Named moves, each a turn or a mirror, and the order they were made in; the first pair answered
G:
[ -7   0  -2   2   8  -3  -1   0   0  -8  -9 -10  -3  10  -4  -7   3  -5
   6   5  -7   5   0  -8  -4  12   9  -9  11  -4   0  -4  11   0   8 -10
  -5   4   8   2   3   5   2   3  -6] |-> [ -7   2  -1   4   9  -3  -4   3  -6 -10  -9 -10  -6   9  -8  -7   1  -5
   8   9  -4   5  -1  -7  -5   9   9  -7  10  -1   0  -7  10  -3   8 -14
  -5   6   7   0   6   3   0   1  -3]
[ -1   8   1  10   0  -6  -5  -4   1   5 -10  -7  -5   9  11   0  -5  -1
   3   0 -10  -2 -11   2   4   1  -1  -8  -9   2  -3   2 -12   0  -2   5
  -3  -4   2  -2   5  -4   0   2   5] |-> [ -3   2   2   6   2  -8   2  -9   5   8  -7  -7  -1  10  15  -2  -3  -3
   1  -2 -13  -2 -10   0   4   3   0  -5  -6  -3  -6   5  -5   5  -1   9
   1  -7   7   2   2   2   0   4   1]
[  3  -1   1   1   1  -1  -2  -5   2   5  -1   1  -7   5   4   0  -6   6
   5  -9  -8  -7  -4   1   1  -3   3   1 -12  -2  -2   2  -5   6   3   2
   1  -5  -4   2   0   3   2  -4   3] |-> [  4   0  -1   1   0   0  -4  -6   2   7  -1   3  -8   5   4  -1  -6   5
   8  -8  -8  -6  -6   1   1  -4   1   2 -15   0  -4   2  -5   4   4   1
  -1  -5  -4   2   2   3   1  -5   4]
[  2   4   0  12   6   2  -7 -14   2  -8 -18   3  11  13   2   0 -10   1
  -2   5 -18  -5   9   5  10  10  -2  -1   0 -11  -1   3  -1  21  10   9
 -17  -3 -12  -2 -18   3   6   9   2] |-> [  3   8  -1  14   3   3 -10  -8  -6 -11 -21   3   8  12   3   3 -11   0
   1   6 -16  -7   8   8  13   8  -4  -3  -1  -9  -1   1  -8  17   8   4
 -16   0 -17  -5 -15  -2   6   8   6]
N:
[ -2  12  -3   7  -1  -3  -9   6  -7  -1  -7   1  -5  -3  -2  11  -5   5
   2  -4  -3  -8  -4   5   6  -7   3  -1  -3   3   2  -2 -12  -2   0  -6
  -5  -1  -2  -8   4 -10   5   1  10] |-> [ -5   6  -3   6  -3  -3  -8   2 -10  -3  -1   2  -7  -5   0  13  -4   6
   1  -4   1  -8  -5   5  -3  -9   1  -1   4   5   3  -4 -10  -7   3  -6
  -3   1  -2  -7   6 -10  -3   3  13]
[ -2   3  -1   0   5   3   0   5   4  -7  -2  -3  15   4  -2  -6   1 -10
  -5  11   1   7  -1  -6   3   5   5  -1  -6   6   2  -1   2   9  -2   0
  -1   0   3  -2  -1   0   7  -3  -8] |-> [ -8  -7   0  -6   0   0   5   2  -2 -11   7  -3   9  -1  -2  -2   6  -8
  -6  10   6   7   0  -5  -5   5   0  -2  10   7   2  -4   4  -1   1  -2
   3   3   3  -1   0   0  -3   1  -5]
[ -8  -4   7  -6  -9   0  20 -15   0  -4   9   2  -2  12  -8  -3   2  -8
   0   9  14  15   4  12  -4 -11 -15  -7   3 -18   6  15   4   0  -1  -3
  -4  -3   9  -8  -7  -7 -10  -3  -6] |-> [ -1   7   8  -2  -5   4  12 -11   7  -2   1   6   4  20 -11  -7  -1  -8
  -1  12   8  14   6  11   6 -11 -10  -4 -11 -20   6  17   0   7  -4   0
 -11  -7   9  -9 -10  -7  -1  -7 -10]
[  1  -5   4  -4  -8  -1   6   7 -10 -11   8  -6   7   5  -9   9   2  -3
   7   4   6   2  -4   8 -10   1   5  -3  18   6   8  -7   5  -2   2  -4
   6   7  -2  -2  -1  -7  -7  -3   0] |-> [ 11   9   5   4   0   2  -4  14   2  -9  -6  -4  12  12  -7   2  -4  -5
   8   6  -1   0  -3   6  -1   1  10  -2  -1   3   4  -3  -1   8  -1   2
  -2   3  -1  -3  -3  -9   7 -10  -5]
P:
[ 4 10 -1  6  3 -1 -7 12 -6 -5 -2 -3  1  1 -9  5  0 -8  3  9 -2  7 -1  2
  5  1 -3 -2 -4  4  0 -7 -5  3 -6 -6 -4  7 -3 -4  2 -4  3 -2  5] |-> [  7  12   1   5   6   1  -5   7   5   0  -3   3   1   5  -5   0  -6  -6
   2   6  -5   2   1   1   7   0   2  -1 -13  -2  -3  -1  -6  10  -6   3
 -10   0   0  -1   0   1  10   0  -1]
[ -1  10   6   5  -4  -1 -11   3   5   2   3  -1  14   9   4 -12  -9   1
  -4   3 -12  -1  -6  -5  -1  -1   9   1  -8  -7  -2   1  -4  -5  -5   7
 -11   5   3  -6  -8  -1   8   2  -8] |-> [  1   4   7   2  -6  -4  -9  -4   0   8   8   2   1   4   8 -10 -11   8
  -3  -2 -16  -9  -9   1  -6  -6   3   1  -7  -9  -3   2  -9  -6  -5   9
 -10   2   1  -5  -1   0   1   4  -5]
[ -9   6   2  14   2  12   3   7  -8  -9  -7  -8   4   6  -2   6   6  -3
 -12   9   1   3   1  -5   1  12   3  -7  -3  15   7 -13  11  -3  -3  -7
  -7   8   0 -10  -2  -2   7  -3   2] |-> [  0   3   2  13   6  12   5  -1   8   1  -7  -2   2  11   2  -3   1   2
 -13   1  -6  -1   0  -9   5  11   7  -3 -16   4   3  -2   9   9  -5   2
  -8  -3   4  -5  -2   8  14  -2  -6]
Pairs:
(2 to 3 moves a pair)
[-12   4  -5   1   5  13   6   7  -2   0  -9  -6   8  -4  -2   9  10   1
  -9   7   6  21   3  -1   2  17 -16  -4  14  -5   8 -15  18  -6  -4 -10
   5   5  -5  -8 -16 -10 -14 -10   0] |-> [-13 -13  -3  -7   3   9  18 -13   3  14   2   4  -9  -9   5   6   5  12
  -8  -8   1  10  -1   3  -5   9 -18   0  14 -17   5  -3  18  -6  -2   1
   8  -7   1   1 -11  -1 -20  -5  -2] => N P N
[ 18  17   4   6   3   3 -16   7  15  13 -11   3   4   6   7  -9  -4   3
   8  -4 -10  -4  -7   0  14   0   4   2 -26 -10  -4   8  -9  14  -4   8
 -10  -7  -2  -5  -2   5  22  -2  -5] |-> [  5  23  -2   9   2   3 -24  24  -4  -5 -13  -9  15   0  -4   2   8  -9
   7  11   3   6  -6  -1  14   5  -1  -2  -5   8   2  -8  -5  -2  -4 -11
  -7  12  -9 -15   0  -8  12  -1   5] => P P P
[ 18  -2  11  -5   1  -1   1 -20   1   2  -7  15  14   8   5 -17   3 -11
   9   0   8   9   8  -6   4   0 -15   0 -12  -6   1   1  -2   6 -13   8
   4  -8  16  13 -21  16  12   6  -5] |-> [ 20  -5  10  -5  -5  -2   0 -23  -5   9  -5  22  -4   5  11 -14  -1  -3
  14  -6   1  -1   3   1   3  -7 -21   1 -16  -8  -2   4 -10   0 -12   8
   3 -10  10  14 -12  14   7   7   2] => P N
[ 12   0   3  -9  -5   4  -3 -11   6  14   4   5 -27  -8   9   1  -4  11
   8 -18 -12 -18   1  13  -6 -14  -8   6 -12   2  -3  -2  -9 -12   5  17
   2 -19  -5   0   1   4   6  -2 -12] |-> [  1   2   4  -9  11  11  -7  -2  18 -10  -1 -11  20   0  -4  -2  13  -9
  -4   6   0  12  14  -9  -5  10   3   4   6  11   6 -10  14  -7   6  10
   8 -11   1  -2 -20   8  14  -4 -24] => P P G
[ -5  -6  -8  -4  -2 -11   4  -5  16 -10   7   5 -16  -5   6   4  12   5
  -9  -5   4  13  -5  -1 -11  -6   0   4   7  -6  -3 -14  19  -8 -12  13
   1  -7   6  10   3  10 -11   1  13] |-> [-10   4  -9   1  -2 -10  -4   6   6 -16   2  -1 -11  -3   3   9  15  -1
  -5   5  11  18  -5  -2  -7  -3   0   1  10   3  -1 -23  16 -13 -11   2
   0   1   2   4   5   0 -11   0  18] => P G
[ -6  -1   6   1  -6   6   4  -9  -8   0   1  -5   1   1  16 -11  -2  10
   5  -3  11   8   7   2  -5  -7   1 -10  13 -10  -8  -6   9  -3   6  -4
   7  -7   2  22  -3  10  -9  11  11] |-> [ -5   7   6   5  -5   7  -1  -1 -13  -7  -3  -8   4   1  11  -6   0   5
   8   5  15  13   6   2  -5  -8   1 -13  12  -4  -8 -14   8  -6   7  -9
   7  -1  -4  16  -4   5  -7   9  13] => P G
[  3   0  -4  -7 -17  -2   7   1   3   0   7   3 -10   4  -3  -8   2  -3
 -11  -5   5  -6  10  -5 -12  10   0   9  -9   6  -5  -7  13  10  11   8
   1 -11   8   7   5  13   0   0 -15] |-> [  7  15  -5   1 -13   1  -2  12   1  -4  -4  -1  -2   8  -8  -5   2  -7
  -9   4   7  -1  11  -6  -5  13   3   6 -15  11  -3  -8   9   8  10   5
  -6  -6   5   0   4   9   6  -5 -13] => P P N
[ -9   6  -7  -7   3   6   3   1 -23  17  -8   7 -11 -10   1   3 -12   4
  18   3   4  -8  -6   7  -1 -18 -10  14  -2   9 -10  -8  -9  -9   6   4
   5   0   3  -2   7   9 -11   0  -1] |-> [-10  13  -8  -6   5   8  -1   9 -26   9 -12   4  -3  -8  -1   6 -10  -2
  20   9   7  -4  -8   4   0 -16  -9  11  -2  14  -8 -14 -10 -10   4  -1
   4   5   0  -5   4   4  -6  -3   2] => N P N
[-3  2 -2  0  9  5 -2  1  6 -6  0 -1 11 -1 -4  0  6 -6 -4  2  6 11  3 -3
 -1  4  7 -4  1 -3  1 -1  5  2  3 -3  2  7  3  0 -5  0  2  0  1] |-> [-6 -5 -3 -3  1  3  3 -1 -4 -6  8  1 -3 -6 -2  2  4 -1 -3  0  5  3  1  1
 -6 -2 -1 -4  8 -3  2 -3  1 -6  5 -5  5 10  0 -1  1 -2 -7  6  7] => P P P
[  5  -3   6  -5   4   1  -6 -11  16   4  -7   6   4   9  12 -12  -7   8
   0   2 -11  -1  -3   1   0  -4  10   3 -11 -12   0   8   3  13   4  12
  -4 -17  -1  11   5   3   5  -4  -7] |-> [-13 -16   4 -12  -4  -1   1  -8  -5  -6   6  -5   1  -5   8   4   2   1
  -5   7   4   5  -2   2 -11  -3   3  -5  22  -2   4  -5  11  -7   9  -2
   7  -4  -3   7   8  -4 -16   5   4] => N P
[  0  -2 -18  -4  12   1  -2   2  10  -9  -2   0   6   2  -4  -8   4  -9
  -5   4  -5  -1  11 -15   2  -1   8   2  -1   7   3   8   4   9   0  -4
   2   4  -8   8  -9  11  12   5 -14] |-> [ -2 -15 -15 -11  10   0   6  -5   8  -6   4   2  -2   0  -2  -8   5  -4
  -7  -2  -4  -3  10 -13  -4  -3   5   0   4   4   3   9   8   6   0  -1
   6   2  -7  10  -7  12   6   8 -14] => N P
[  2  -2   5   6   2  13 -14  -4  -4  -8 -15   2  10   0 -11  -7  -9  -7
   6   0  -8  -7  -6  -2  13 -10  -2  -4  -9   2  -2   2  -5   4  -3  -2
 -16   8   4   3  11  -2   5 -17  14] |-> [  0  -7   3   4  -1  11 -11  -7  -9  -5 -11   4   1  -5  -7  -6 -10  -4
   7  -2  -9 -11  -8   1  10 -14  -7  -5  -8   1  -1   4  -7  -1  -3   0
 -14   9   2   4  15  -2  -2 -14  16] => P P
[ -9  12 -10   0   1   6  13 -13 -12  -5   5   5 -17   0   3  -3 -15   4
  -6  -7  -7 -21  -5   4  -8  -1   5  -9  -3  11   3  13  -8   5  -8   2
  -1   4  -9  -4  13   1  -9   7   5] |-> [ -5  20  -7   3  10   9   9 -12   6  -8  -2   3  -3   7   0 -12 -14   0
  -6  -5 -11 -14   0  -1  -2   7  12  -8 -14   5   1  18  -3  18 -11   8
  -5   2  -6  -1   5   8   4   5  -7] => P P P
[ 4 -5 -6 -6  7 -1  7 -6 14 -3  0  6  6  1  3 -7  0 11 -5 -6  0  6 -1  0
 -2  3  8  1 -2 -1  1 -4  0 14 -2  2 -6  9  6  1 -7  4 -4  4  0] |-> [ -2   1  -7  -6   6   0   5  -1   7  -9   1   2  12  -3   0  -1   4   6
  -5   0   5  12  -1   0  -2   5   5  -4   5   4   4 -11   2   9  -4  -4
  -6  14   1  -3  -6   0  -5   5   5] => P P P
[-23  -6   7   0 -12   3  -7   6   9 -14   2   0  16  -9   2   3  10   7
  -4  -1  -2  19  -5   0  -3   7  -3  11   0  14   8  -3   3  -4  -8  -1
  -3 -13   0  -7  -1  -5   1  -3  -8] |-> [-24 -13   4  -3 -18   2  -3  -2   3  -9   6   5   2 -13   4   5   8  13
  -3 -10  -4  11  -8   5  -7   2  -8  13   3  15   5  -1  -1  -6  -6  -1
   0 -14  -1  -7   6  -6  -8  -2  -2] => P P P
[  3 -24   1 -17 -11  -7   9 -12  13   5  -9   2  -1  -2   9  -3  10  -3
  -6 -10   3  -7  16  -5  -4  17  -6 -21   8   8  -9   3  23  -4  19   3
 -22 -20  -1  -7  15  11 -10  -8   0] |-> [  8 -19   1 -13 -14  -8   6  -8   9  13 -13   5 -14  -2  13  -2   3   4
  -2 -15   0 -17  10   0   0  11  -9 -22   2   7  -8   5  13  -6  18   4
 -25 -21  -5  -7  21   7 -11 -11   6] => N P
[ -5 -10  -1  -2  -1  -3   2  -4  -5  -5   8   4  -5   0   2   5  -4   0
   5  -3   1   2  -3   2  -7   1  -2   0   9  -2  -1  -4   0  -6   3  -4
   2   1  -1   3   1  -5 -10   2   4] |-> [ -2  -6  -2  -1  -1  -6   0  -5  -4  -1   5   7 -10   0   4   4  -7   3
   8  -5  -2  -4  -5   5  -4  -3   0   0   0  -3  -4   1  -4  -2   3  -3
  -1  -1  -4   2   4  -5  -8  -1   5] => N P N
